In the rows, zero is written as 128.
One turn moves each row of this set onto another row. After a few examples, where does it send each row asked below?
binob: [ 91 114 127 110 104 120 156 125 127 124 120 122 129  98 140 171 147 143
 136 131 131  86 120]
Feda: [103 126 156 160 121 116 143 117 105 121 139 115 123 136 126 157 157 170
 122 155 155 143 138]
Natoz: [155  78 136 117 139 110 158  88 134 105 130 134 129 136 132 160 103 121
 123 128 143 130  96]
Bugam: [106 136 146 145 143  98 129 138  96 112 171 141 127 106 102 168 115 104
  97 125 134 104 120]
tilin: [100 136 152 142 134 120 118 136  89 114 166 121 131 118 117 159 109  97
 102 140 137 115 134]
lises: [150 140 134 117 126 140 103 100 105 132 117 113 152 115 141 171  97 139
 128 112 168 116 118]
vup: [110 111 175 163 159 123 117  97 122 141 158 121 120 123 161 142 119 129
 112 103 163 115 141]
donav: [132  88 173  89 137 134 137 153 129 118 116 127 143 148  99 124 106 142
 125 116 169  98 110]
Fusul: [141 148 110 104 137  92 156 153 117 131 123 128 157 139 121 153 123 119
 155 116 152 105 151]
Gog: [117 118 125 135 151 102 123 149  92 118 126 176 103 108 123 102 119 151
 118 154 136 114 136]
Rudo: [144 121 111 118 149 122 130 134 120 128 151 143  79 108 158 156 110 144
 140 128 122 108  99]
vigud: [152 109 160 128 197 119 107 126 127 145 125 113 112 141 134 144 139 135
 104 121 169  90 112]
sir: [151 141 124  84 161 118 124 156 121  96  98 144 132  87 125 137 138 139
 127 130 129 104 111]
zuke: [ 91 108 177 136 132 100 162 152 104 128 114 129 175 118 128 132 121 137
 107 113 148 118 139]
Labo: [168 127 149 134 141 116 155 124 149 121  96 111 154 138 149 148 116 131
 113  79 147 126 129]
rop: [154 140 129 109 138 154 114  92  97 130 134 135 142  96 142 165 102 136
 127 122 176 112 118]
migem: [106 139 161 118 132 145 140 136 124 116 129 117 100 104 114 143 159 126
 113 129 113  76 135]
vom: [108 119 182 147 139 114 168 135 113 125 127 136 169 113 103 127 145 131
 107 107 147 130 149]
Rato: [140 129 135 117 168 103 176 120 127 145  83 146 131 103 114 146 128 128
  97 117 159 124 126]
damak: [118 115 158 154 130 112 146 119  85 127 133 119 127 131 115 156 155 187
 131 163 156 116 124]
vab: [102  71 146 118 137  95 145 134  92 145 121 130 112 134 145 132 110 143
  99 133 160  91 133]
Poto: [104 117 130 135 149  79 144 153 116 140 168 125 136 112 120 131 142 114
 124 131 136 141 103]
mer: [118 116 154 125 140 110 110 101 149 126 121 116  99 109 140 134 119 184
 136 116 164 143 110]
susa: [124 106 169 128 156 118 139 106 131 129 134 174 129 130  92 148 157 107
 141 133 153 111 134]
mel: [148 124 142 120 147 142 109 136 127 126 138 158  85 122 151 153 140 155
 140 139 126 107  93]
gugor: [161 117 147  92 145 115 139 143 120 126 117 138 110 134 125  97 131 137
 118  91 119 139 156]
linos: [130 146 120 103 135 105 144 163 109 141 133 114 165 133 111 151 122 128
 139 106 150 125 164]
keru: [141 135 157 119 162 122 134 113 138  93 134 114  81 143 127 151  98 178
 117 111 147 123 154]
zule: [176 124 164 120 142 135 140 133 131 122 113  99 156 141 145 135 114 126
 124  79 146 113 118]
vibuf: [118 111 178 134 131 111 128 144  87 116 121 145 134 133 136 131 158 135
 109 161 120 142  95]
Muze: [147 113 111  82 145 115 138 159 133  86 112 130 125 100 122 124 131 166
 135 126 136 108 106]
bom: [156 146 151 135 146 135 128 108 138 102 128 100  91 135 115 147 105 162
 118 105 137 136 156]
Tuze: [118 106 180 159 139 134 141  80 122 123 146 133 128 132 161 150 111 130
 134 123 153 126 134]
fer: [152 126 157 115 114 142 140 140  91 103  93 139 143 143 116 137 141 146
  91 119 129 142 157]
bizi: [135 144 110 142 143 127 168 163 129 151 126 151 117 152 141 129 103 171
 111 126 154 131 121]
mabi: [140 128 129  82 124 109 115 136 116 148  93 158 163 130 152 137 125 133
 147 102 141 133 124]
Gofop: [137 123 107 136 185 100 108 102 122 101 142 129 142 111 124 124 119 151
 114 119 134 105 152]
keka: [161 123 148 114 112 139 139 150 100 102 102 145 126 145 125 122 153 141
  85 115 144 115 146]
zuk: [152 149 143 127 138 162 145 151 116 134 131 174 140 151 123 129 102 128
 122 130 140 122 105]
paman: [115 112 124 127 138 111 116 145 104 113 138 188 130 108 117 120 125 149
 152 149 150 114 122]
gegit: [132 135 166 116 149 133 106  95 114 124 133 125 108  83 131 126  86 116
 125 129 136 121  98]
Zoko: [140 101 134 122 150 121  94  94 105  82 121 140 165 135 132 130 118 168
 122 134 135 106 125]

donav goes to Natoz
Feda goes to linos
Where do these go?
sir goes to mel
zuke goes to Labo
bizi goes to Gofop
mabi goes to mer
damak goes to Fusul

